Rotation paths and how fast each direction turns (deg/step)
Each turn is a multiple of 5 degrees from 10 to 175, or 0.
Each row of a path follows its step; steps can be skipped.

step 0: [ 11.9   9.3 -14.8   0.4   4.2  -8.3  -7.2  -0.1  29.2  26.5  23.6 -19.5
 -27.0  -7.0  -6.9   3.8  20.9   1.3 -15.2   3.2   4.8 -20.6 -17.3  35.6
  15.2 -18.2   5.3  36.5  -8.7   0.9  -1.7  -9.2  -8.2  31.1  -1.3 -28.2]
step 1: [-10.0  10.1  -9.0 -18.5   6.4  -8.6  -5.5  10.7  20.7   7.7  22.5  12.6
 -32.2  19.1 -17.6 -14.2   9.7  17.9 -19.6  -8.4  32.5 -25.9  -3.6  20.0
  11.9  -0.7  -9.2  35.0  17.4 -20.3   2.5  -1.3 -24.4   6.6  22.8  13.7]
step 2: [ 16.2   3.9  -4.0  35.9 -12.0   0.4  -4.3 -13.0  32.2  18.5  13.6  12.7
 -17.6  14.9 -18.4 -13.8  -0.9  -0.6  -7.4   1.0  16.9 -11.8  -5.4  28.3
  13.0 -24.0 -39.2  16.4  16.6  -4.0 -12.8  13.5 -29.2  18.3   2.7 -15.6]
step 3: [ -3.5  -1.8 -21.2   3.2 -16.3  -3.5 -10.3   8.5  18.2  57.8  14.7  10.1
 -11.6  19.6  -0.6 -10.1  14.9  -1.5   7.5   5.9  31.8  -4.8 -15.1  15.0
   5.1  -1.5 -24.8  -4.4   2.4 -20.1 -14.2  -0.1 -15.0   5.4  26.6  31.7]
step 5: [ -8.3  12.4 -19.3   9.5 -33.5 -19.4  -3.3  19.4  -3.4  42.2  15.0  -6.0
 -10.9  -8.1   9.4   5.4  12.8   6.9  -8.7  -2.3 -16.9 -15.4  11.1  15.3
   4.1 -16.0 -29.0  -6.5   9.0 -35.5 -13.5  10.5  13.7  -9.2  35.3  -0.9]
step 6: [-12.5  41.5   4.8 -16.4 -38.7  -0.6  -0.3  20.7  16.3  29.9  19.4  -0.3
  31.6   0.5  -6.7 -12.7  -1.9  30.3  -1.3  -3.7  -5.9  -0.6 -16.6  14.7
   9.6 -11.3 -20.4  12.6  10.8 -11.5  -0.3  12.6  20.4   9.8   8.6 -19.2]
step 9: [ -9.1 -12.1  17.7  17.4 -12.8  21.5 -15.6 -27.1   8.8  33.9  26.1 -20.2
   7.2 -14.8 -31.0  30.7  12.4  33.3  -1.6 -11.5   3.7  -8.1 -14.6   4.4
  22.8 -22.3 -10.3   8.6  -0.1  -2.7 -21.4  -2.4 -10.8  -2.9   5.7  -3.6]
step 10: [-24.5  -7.6 -17.1 -13.9 -28.4 -11.7 -28.5 -26.2  -0.9   9.3  29.8 -24.1
  -6.6  11.3  -7.2  15.6  -9.6  31.5  -5.8  -7.6  27.0  28.0 -11.2   5.9
  19.5  -3.4 -15.8  18.4  10.5 -15.0  -9.5 -20.6  -0.3  -5.4   3.3  15.2]
step 12: [  5.9  -8.2 -24.3  -9.6 -42.8  -1.2 -18.4   4.3   6.6   3.8  38.0 -32.8
 -19.0 -15.7  -3.9  -6.2   0.3  17.2  -7.4 -12.6   5.4   2.9 -25.1  31.4
 -15.1  -2.0  -3.4 -19.4  22.1  -7.5  -4.8 -23.3  -2.5   8.7   9.2  14.2]
Directions:
[-4.9  2.8 13.7 -2.8  0.7  8.3  1.6  2.9 -2.1 -2.7 -1.4 -1.5  3.4  0.8
 -7.2 -4.4  4.2  9.4 -4.8  0.3  8.9 -7.4 -4.2 -8.1 -5.9  1.7  6.7 -9.6
  7.5 -3.8 -3.0 10.1 -7.5  4.3 -0.8 -5.0]	145
[ -1.1   3.1   5.1  -2.4 -10.4   5.5   0.0  -0.4  -2.7  -9.0   5.6  -4.5
   0.3  -3.4   2.3  13.9   1.3   4.0   2.9  -0.9   2.9   4.4   1.6  -2.5
   8.4   0.7   8.1  -1.5   4.7  10.5 -10.2 -12.4   1.5  -8.7  -1.1  -2.1]	25
[ -1.6  12.9  -2.1   1.3 -10.5  -1.1  -1.7  -5.7   0.7  -5.9   1.8  -1.8
  -1.4   2.7  -0.5  -4.7  -7.3  -5.4  -6.6   0.0   4.7   2.5  -4.7 -11.6
  -4.3   0.3  -7.2   0.0   0.8  -0.9   6.6 -10.6   4.0  12.6  -9.7  -2.1]	170
[  9.4   4.4   7.1   1.6  10.6  -0.1  -2.0   5.4 -12.5   3.1   0.2  -6.5
  -5.5   2.2  -4.3   6.3   0.8  11.2 -13.6  -0.4  -3.0  -5.0   6.3  -0.9
   0.5  -4.0  -6.6   2.6  -2.7   0.0   3.0  -7.4   7.4   0.9   1.1   4.6]	85
[ -1.3   7.5  -2.5   0.4  -8.6  -1.3  -2.1  15.3 -14.3   3.9  -9.0  -8.5
  -5.3  -5.0  -7.4  -3.2  -3.2  -6.2   8.6  -3.1  -5.3   4.6  -0.8   2.6
  -2.9   2.5  -0.3   0.5   3.5   5.6  -4.2   7.5  -0.2   2.7  -1.3   3.3]	45
[ 10.3   1.7   0.6  -0.8   1.9  12.4   5.4   0.2   9.7  -4.4  -8.6   8.4
  -1.2  -4.2 -12.1  -0.8  -5.9   1.0   6.1  -8.9   2.3  -3.2  -0.8  -1.6
   3.8   2.0  -9.0   1.6  -0.3   5.8  -0.1  -5.4  -6.3   2.0   6.8   8.0]	60
